Rotation paths and how fast each direction turns (degrees each step):
Each turn is a multiple of 5 degrees from 10 to 175, or 0.
Each row of a path follows its step; steps can be skipped.
path 1
step 1: [ 11 -15 -23  13  10 -23  29   2 -20 -42  -5 -26   7 -21  24 -14  50  -4
 -25  -9  -7  14 -17 -32 -24  12 -37   8 -38   4  12   8   1   7   3 -27
  -4  35 -36 -23  12  12 -12  45 -26  27 -31  27 -12 -38 -34 -29 -24 -29
   3 -36   8  -8  -8  24 -30 -20 -36 -15 -11  26  33  12   9  12  21]
step 2: [ 23  23   1   6  11  -2 -37  -7 -25  14  -6 -45  27  -7  18  20  -7  32
   7 -35  29 -17  16 -28   5  32  15  50  -5 -13 -10 -17 -35  -2  14   6
  12  43 -51  25   0  14 -20 -11 -54 -29  15 -33 -20   9   5  37  18  15
   4   8 -10 -12 -26   2 -12  -8 -57  22 -11 -13  19  -3   9  21  16]
step 5: [ 18 -15  12 -10  15   7 -41  -2  -8 -17 -22 -61   7  20   8   4 -18 -16
  35  -2   3  33   0   3  26 -21 -10 -21   7   9  14 -21  14  11  14  24
  24  39 -39 -25  -1  38  -2   9 -56   5  -5 -14  21   2  11  11  -9 -11
 -31   6 -36   0 -53 -35   7 -27 -48 -16   4 -43 -17   1   2  -8  33]
step 7: [ 23  21  -8  15  -4  22  -4 -26   4 -49  12 -28  -6  34 -25  12 -24  11
  -3 -26   0 -10 -12 -28  28  -2   2  14  41 -12  10   6 -19  23 -18  -7
  28  16   4  10 -39  10  28  12 -13 -14  15 -10 -14  18 -36 -10   1   8
  -2 -23 -42 -48 -74 -10 -33 -36   5  -2  -3 -19 -27 -30  12  27  28]
step 8: [ -9  18  13   0  22 -38  15   8 -27  12 -22 -17   7   5  -4  34   4 -18
  19   7   9   4   8   3  25 -49  -5 -52 -16   8 -11  -4  26 -45   7   2
  14  -6 -42 -25  14  10  -6   9   6  20  -1 -32   5  22  -7  -2  -9 -30
 -25 -33  -8  10 -35   6 -42   8 -27 -43   4  21 -31 -17 -13  37  68]
step 10: [  7  11   9  19  41  20 -13 -36  -6 -12  -3 -24  -2  45  41  28  14  40
 -15  -3  29   1  -6 -21  20   7  30 -26  31 -28  27   9  -4 -14  15 -10
  23  -6  -6  -9  13  27  27  36  26   9  -5  -6  -1  13  -2   5  34 -12
 -57 -16 -17 -12 -15  37   3 -33 -34 -27 -24 -18 -13  -9 -24  48  25]
step 12: [-17  -6 -18  14  -6  15 -44  -6  -2   2 -43 -17  -2 -25  16  27 -30  29
  10  -6  -7 -35  30 -35  16  44  29 -20  17  -5 -10  -7 -14  12  25 -21
 -29  56  23 -20   6  20  14   0   7  29  -1 -17 -16  10 -37 -24  18  17
  -3 -25  16  -3 -47  13  -4 -20 -47   6 -23  -7 -25 -43 -36  -2   2]
step 14: [ 20 -22 -46  -8 -10  -4 -24 -15 -20 -39   2  15  -3 -42  17  29 -25  27
 -16  -7   4   6  -1 -44 -27  41  -3  13 -24   3  -3  21  28  -5 -19 -54
  15  41 -32 -21   8  15   2   9 -30  23 -30  19 -15  10 -39  -1  12  -9
 -18 -20   9 -12 -32   8 -44  -6   1  31   0  -8  13  38 -17 -17  32]
step 15: [ 26 -21 -32  54  20 -20  -8  17 -29  22   3 -36  23 -22  24  27 -16  -4
   3 -27 -16 -14  37  -3   6   5  27   7  32 -19 -13 -32 -13   4  19 -27
  21   1 -32 -14 -50  12 -22  13 -13   8  22 -36   0  48  13 -11  42  12
  -1  20 -14 -14 -12   9  21 -10 -55   8   5 -26  -5 -26 -14  13  26]
step 18: [ 22 -12  -1  58  28 -23   3  21 -13 -28 -10 -26  22   1  -7 -12   8 -23
  18 -26  10  10  17 -29  14  -8  -6 -19 -24   8  25 -38  25  11   5 -22
  13  17 -20 -46  19 -30 -35  37   0  12   7 -23  45   9  -1  22 -11  -7
 -23 -10 -50  10 -10  -3  25  -8 -43 -18  -4 -59 -12  38   2   7  17]
Speeds:
[  3  13   2   3   6  -3   2   0  -4   4  -5   6  -8   8   1   0  -1   0
   2   1   5   8   3 -12   7   2  -2   2  -1  -1  -3  -9  -8  -4   9   3
  -2  -2   0   1   6  -6   1   7   6  -1  -1   6   0 -13 -13   5  -2   8
  -5 -13   3   0  12   2   3   0   2   1  -8   3   5 -10   2   3   3] => 35
[  4  -2  -2   4  -1  -5   0   3  -2   2   0  -9   5  -1  14   0   1   9
  -3  -9   1  -1   0   7  -5  -4  -6   6  -2   0  -3  -3   3  -4   0   1
   6 -13  -3  10   1  -5  -3  -6   2  -7  -5  -2   2  10  -4   0  14  -5
   2  -9  11  -3   3  -3  -7  -6   6   2   5   8   7  -2   4   8  10] => 55
[-7  7 -1  3 -4  3  6 -9  2  9 -2 -2  2  6  3  4 -2  5  1 -6  0 -4  4  7
 -4  4  7 -5 -5 -5 -4  4  1 -9 -3 -5 -7 11 -1 -7  9  5  3  3 -2  1 -1 -8
  6  4  1  1 -9  0 -5  0  2  3  3  3  1 10  8 11 11 -3  9 -2 -4 17  1] => 170
[  2   1  -1   1   9  -1   9 -10 -13  12   4   7  -2   0  -3   4   2  -5
  -3  -6  -2  -5   0  -3  -4   2  -1   9  -2   4  -7  -6  -1   0   1   1
  -1 -10   1   6   4  -6 -10 -12   0  -7   5 -10  -5  -6   3  -3  -5  -1
   8   7  -9  -3   1   8   2   5  -5  -7   6  -8  -1   3  -5   4   2] => 160
[  2  -2   6  -1  -7   6   6   2   5   4  -4   0   8   5   8  -1   6  -6
   1  -8   2  15  -2   0  -3   9  -3   0  -2  -1  -5  -2  -1   2  -5  13
  -3  -4   4   2   3   4   6  -3   0   7  -9  -3  -9   0  -1  -6  -2   7
   0   1  -2   3  -4 -11   3   7 -16   6  -4  10  -2   7  -8   2   6] => 95
[  7  -4   0  -1  15   6   3 -16  -5  -6  -1  -1  -3   1   7  -4   2   3
  -1   1   3   7   2  11 -12   1  -5   2  -5   0   7  -2   7   7  11   1
  -2   5 -11  -2   8   0  -3   2   0   2 -11   7   5  -1   3   8  -1  -6
  -2  -1  -2   3   1  -2   9  -5   4   4  -2  -3  -2   8  -7  -7   1] => 85
path 2
step 0: [ 11  22 -19   5 -33  23 -23 -17  25 -25  22  36  27  39 -16  28  11  36
  16  -1  -5 -36  24 -27  23   0 -24  11  -7 -43  18   1   4   8 -26   0
   4  -4  -2  38 -27 -25 -41  18  26 -24 -14 -18   3 -10 -10  -2 -14   1
  -9 -14  32  13  37 -55 -25  28 -35   4 -19 -16 -24 -20 -15   4 -10]
step 2: [-24   8 -21 -59  43 -44 -15 -12 -41   9 -12  -5  30  -9  33  20  26  36
  41  -5  27   0  -3 -19  19  14   4 -27 -36 -20   8   2 -11  22  27  13
 -37  24   6   6   5  -4 -13  34  -2 -24 -13  42   3  15  28 -25   3 -35
  -2  -8  27   2  -2   0 -34  -7  -6  -4  -1   5   6  25  28  -1  29]
step 3: [  9  51 -11 -44 -12   2  48  -1   6   0   0   5   9   1   4  22 -27  22
 -10  24  55 -31 -24  22  39  -2 -34 -21  -5 -11   0 -18  13  22   9  23
 -22 -20  -1  33   9   2   2  42  41 -22  -8  -2  -7  31 -25  24  16  24
  15 -31  54  -8  -4  -7 -22 -13 -20 -18 -24 -11  -4 -28   8  13  10]
step 4: [ 10   4   6  18 -41  32  -2 -10 -12  -7  35  18  34  41  12  47  17 -21
   1  19 -13  -8   5  11  -6   1 -48  27  19   7   1 -18 -10  44  14  37
 -17   1  13  -9  -8 -31  -9  11   2 -48  30 -27 -30   7 -15 -23  17 -28
  -3  16  61  23  29  -7 -27 -13 -25  15  -6 -27  -1  -2 -12  18  14]
step 5: [ -1 -18   3 -38 -19  -3 -28   7   0 -14  51   7 -23  11  -9   5  16 -19
  23  17   9   3 -22 -32  -4 -16   7  -9  -5 -29  -1  19 -27  28   1  32
 -43  32  13  12 -30 -18  16  10   2 -31 -26 -16  24  18  38 -18 -15  -1
   1 -10  -5  52  33  13 -46  36 -47 -22  38  -1  17   1   3   9  22]
step 8: [ -9  -2 -18   0  12  -3   1 -17  28  -6   0 -10  16  31  20  19 -12  18
   5  -9  27  -1  -5 -42 -34 -19 -39   9  -8 -13 -21   9   2  17  18  28
 -39 -23 -24   3 -25 -30 -49  15  48 -51   4  -5  13 -26  -4  10  18 -13
 -13   0  63  26  15   9 -13   7 -33   5  46 -13  12  11 -39  -9   9]
step 10: [-15   4 -16  -2 -12  10  18  23 -10  22  -1  -3   5  10  11  -2 -19   2
 -10   8  45  10 -17  16  35   9   5   4  -9 -46  15 -10 -34  57   5  -2
 -46   3  23 -31 -21  19  27  22 -21 -11  24  51   2  33  28 -21  -5 -51
  -7  17  32   1  26  27   2  -7 -31   4 -16  14  32 -11  33  32  15]
step 13: [-25 -13   2   2 -13   4 -52  19  18  -6  -1   0  57  50 -12   2  -8 -30
  12  31   4  30  15 -40 -14  16   4  13 -30 -50  19   6   8  17 -15 -27
 -37  15 -10   5 -25   3  28  -3  24 -28  -2 -17   5  13  19 -50  10 -46
  -7 -15  29  14  25 -25  -7  34  -4  -9  -5  -7  -3   6   1  32  12]
step 14: [-12  26 -32 -22  25   5  19 -10  16 -13  -3  -2   2 -11 -12 -18 -15  42
  35  -7  43 -19 -10 -25  28  10 -18 -26 -17 -75  13  -6 -35  23 -42 -20
 -15  21  -6 -14 -29 -25 -19  35  11 -21 -31  22   3   1  19 -20 -28 -20
 -22  20   2  -8  38 -20   5  25 -29   5   3  23  -2   9  20   1  12]
step 15: [ 24  27   0  10  25 -27   2 -17  -9 -26 -24 -10  23   3  -6  24   5  66
  32  10  18   0 -15 -17  26  37 -21  -7  14   4 -10  14  10  42  28 -10
 -21 -27  -9  -6  37 -11   7  18  26 -20  15  24  11   8 -23  28 -15 -29
   5   8  43  16  23 -21  -8 -32 -39 -24 -56  17   2 -22   7   7  15]
Speeds:
[  1 -11  -5  -2  -7   3  -6  -6   1   2  -9   1  -2  10   3   2  -5  11
 -11   5   0  -1   1   7   2   3   8   1   1  -1   4   0   9  -3  -2  -7
  -6   0   1  11   6   8   5  -1   4  -3 -10  -2  -1   1   8   4  -8   6
  -5   0   3   5  -2  -2  -7 -15  -1  -1  -5  -6   2  -5   5  -5 -10] => 115
[  0  16  -3   9  -2   2  -8  -1   6  -2  -9  -5   2   1   6   0   3  -7
  -6   4  -7  -3   2   3  -4   4   1   3   3  -1  -6  -7   1   0   6  13
   7  -3 -10  15  -1  -1  -2   2   1 -11  -7  -8  -6   0   2   9  12  -3
  -4  -3   6  -7  -1   1   2   3   6   0   5  -1   4  -8  -5   1   0] => 85
[  3   4   1  -4  -4  -5  -5   1  -1 -13   5  -6  10 -13   3   2  -1   4
   2   2   4   2  18   6   1   6  -7   0   1   2  -1  10  -2  -2  -7   4
  -3   0   5   5   8   2   0   1  -6  -2  -5  -6   1  -3  -5  -5  -4   2
   5  -4   4   3  -1  -4   2   6   3  12  -4  13   3   0  11  -2 -10] => 20
[-15  -2  -5  -3  -5  -3   1   2  -1   5   0   0   6   4   8   1   0 -11
  -4   7   1   9   7  -5 -10   6 -13  -3   4  -2  -9   3   1   3   6  -4
   4   5   0  -6   5  -2   1   5  -5   2   5   9   0  -4  13   0  -2  -2
   1  -1  -8   6   9   0  -2  -1   8   2  -2  -9  10  -7   4  -3   3] => 125
[  8   6  -9   7   7   3  -2  -6   7   7  -1  10   3   8   1  -5  -1   2
   5   3   8   2   3 -12  -6  10   3   2   3   4   5   9  -7  -4   0  -7
  -3  -1  -7  13   0   1  -4  -6   7   5  -2   1  -4  -6   2  -7  -4  -2
   3  -2 -10   4   3 -10   8   9   1  -1   4  -2  -7   4   4  -5   1] => 55
[  0  -2  -5  -4  -4  -4   5  -5  -1   2   2  -3  -1   4  -6   5  12  -8
  13  10  -6   0   5  10   3   2   0  -6   1  -5  -4   0   8  -1  -2  -8
   1   0  -3  11   5  -8   5   8   5  -6   9   5  -1  -1   0  -9   0   5
  -8   4  -4 -11  -3  -8   0  -2  -4  -6  -3  13  -5   0  -2  -6   5] => 25
path 3
step 0: [  9  27 -11   3  -3  36 -74  11  30  25 -18   3 -40  -4  26 -42 -17 -40
   5  -8  24  13  26 -10   0  -5  39  37   5  16  -6  12  20 -45  28  15
   4   7 -37  25  -3   2   1  -5 -23  27  11  13 -20 -27 -27   1 -44  -1
   2   6  19  14 -34 -31  20  19 -13  11   1  14  53  -4   7  10 -36]
step 4: [-63 -38  -6  -6  21  35 -22 -22  15   6 -36  -7 -22  -8   9  -1 -25   6
  18 -17   1  16  13  -3  -1  35   5   7 -10   1  15  -4   3   5  42  18
  36 -13 -23  22 -41 -20 -24  -1  -9 -16   6  21 -29 -62  -8 -11  -1   5
 -13  55  41 -14  -6  -8  25  33 -22   6  16 -13  27  61 -29  -9  -9]
step 5: [-19 -13  16  14  15  16 -24  10 -25   9 -29 -25 -35 -30  12 -38 -11 -32
 -23 -28  17 -18  15  28   0  47  15  -3  19  11  -6  -3 -24 -64 -13  48
  12 -20 -29   4 -31 -26 -14  41   6  14  -8  -4 -45   8 -21  22 -39  -2
  39  -1  22   4  -1   8 -10  29 -11  29  12  40  28   2  31  -6  23]
step 7: [-33  -1 -56 -26  10  -6 -49 -28   2  15 -12  -9   3  17   0 -40 -19 -39
  31  -9 -14  36 -17 -50  29 -14  13  18 -34  10  -2  36   0 -47   9  23
   4 -23 -28  35   9 -60  19  14   6  21 -12  28 -25  37 -12   3 -10  27
  -6  16  -4 -10   3   7  -5  -8  23   9  16  -9  30  15 -17  31   5]
step 8: [ -6 -36 -24 -10  37  29  28 -15  -9 -19 -22   5 -35  -7  22 -23 -13 -22
 -19 -17 -64 -16  -3 -11  20   1  11  28 -30  21 -50 -13   5 -13  17  -9
  66  -1 -24  10 -14 -34 -14  10  28 -13  22  -4 -22   5   0   6  28  27
 -43  32  33   3 -10  20  -7 -16 -16  51  27   8  13  -1  13 -17  18]
step 9: [-48 -31 -12  34  37  -6 -27   3  11 -23 -25 -53 -26 -20  -1 -10 -44  -8
 -14  -3 -32   7  45   7  22  12 -16  10 -47 -30 -24  23 -20 -22 -10  13
  -5  11 -12  14 -29   1 -27 -15   3 -19  17  -8 -22  -4   6   3 -47 -25
   2 -19  37 -12  -1  26  18 -18 -34  -1  41 -10  34  38   7  21 -25]
step 13: [-17 -35 -47 -51  -7  19  34  -5   6  -4  14 -26 -21  -7   5   0 -16  12
 -12 -37 -22  11 -21 -13   7  -7  -8  27   8 -21 -28  11  26 -29  -9  38
  31  20  -5  21  -1  -8 -38  -1  37 -57  14   3 -27  13 -14  24  -9   4
 -22 -13   1 -18 -22  -2  49 -25 -10  41  17 -26  33   8 -12  62  -9]
step 14: [ -1  10 -14   6   6  -5 -17   9   8  -3  -6 -40 -29   0  33   3 -34 -45
  29  -3 -46  29   7  -9  38 -29 -22  20 -26  31 -13 -25   0 -27   2   9
  -3 -32 -35 -20  34 -27 -42  -6  -7  19  42 -24 -47   1 -31  -5 -17  -6
  17 -22  18  -7  13  25  38 -21  19  15  12 -10  63 -12  14  11 -17]
step 17: [  3   0 -12 -10   7  18  -4  -3   5  45  24 -10 -61 -16  10 -40 -16   1
 -16 -36 -11 -13 -11  29  -1 -28   2  10  32   8 -30 -34 -36 -45   7  22
  14 -11 -23  -9  -8 -16 -22 -13  48 -13 -15 -18 -22  20 -64  13 -24   1
   7 -27  21  25 -27 -39  11  45  -7  25 -37  -4  16  12  17  10  21]
step 18: [ -8  14  -4 -17  24 -17 -13  20  17  28   4 -45  -3  -7 -32  -4 -14  -1
   2 -21   7  28 -14 -44  14  -3 -33  17 -28   8  23 -29  -2 -43  21  52
  19 -21 -17  29 -27 -14 -48 -26  19  13   3  12 -13  11 -12  13 -13  15
 -29  27 -20  11 -23 -19  35   5  30  22  -1 -62  44  31 -32  14 -15]
Speeds:
[  7   1  -6  -6  11   5   8  10  -9   4   8  -5   5  -4   3  -6   0   8
   8  -5 -11   5  -1  -3   3  -7   8  -2   0  -3   4   7  -4  -1   4  -1
   2   1  -1   8   0   6   1  -2   6   8  -8   4   5   6  -6  -4   2   0
  -5   0  -5  -8  -7   9   8 -12  10   4   3   0   0  -2  -1  -6  -1] => 65
[  5   2   5   0  -4  -5   0   4  -5  -5  -2  -1   3   7  -6  -1   2  -4
   7   1  -8  -4   7  -1   5  -9  -8   9  13   4   1   8  -7 -12   2   4
   3   6  -6   3   0  -4   8   2  -3   0  -4  -5  -7   2   7 -10   1  -4
  14   4   4 -10  -5  -2  -5   4  -2  -9   0  -4   4   2   4  -2  -9] => 155
[  2  -3  -2   4   3   2  -3  -5  -4   2   3  -2  10  -3  -6   9  -5   2
  -3 -12   3  -3   4 -10   5  -4  -2  10   0  -5   6  -4  -1  -4   8   0
   7   8  20   2   2   8  -5  -7  -3  -4  -1   0  -4 -10   3   7   0   4
  -7   8   4  -6   7   3   6   7  -2  -6   4  -6  -3  -3  -2   4   0] => 155
[  1  -9   1   1   6  -7   9   1   5  -1   2  -4   2  -4   2  -1  -4   3
  14   1  -9   4  -9   1  -5   3   2   8   4   3   3  -4  13   1 -10   2
   4   2  11   5  -3  11   4   0   3  -5   2  -6   3   3   2  -1   2  -2
   0   7  -3   8   1  -5  -9   5  -8   4  -3   2  11   9 -10  -4  -7] => 155
[  3   7  -5 -10  -2  -6   2  -7  -5  -1   7   0   0  11  -5  -7  -9   4
  -7   1   2  -6  -7   4   6   0   4   4  -3  -6   5   0   0  -4   3   0
  -2   4   1   3  -2  -5  11  -7   6  -3   0   0  -1  17  -3  -1   5  12
  -7  -3   6  11   5  -9  -7   4   4  -3  -6 -10  -2   0   2   2   3] => 70
[  1  -2  -6  -6  -2  -6  -2   5   2  -2  -2   2  13  -5  -5  -3   1   0
   1   5   2   1  11   0  -6   3  -1 -13  -4   5   0   7   2  -2  -6   2
 -11   4  -3   3   4   5   5   1   5   4   9   2   1 -10  -4  -3  -1   5
  -4   1  13   3  -3   8   4   7   0  -1   3 -18  14   3  -3   1   1] => 155
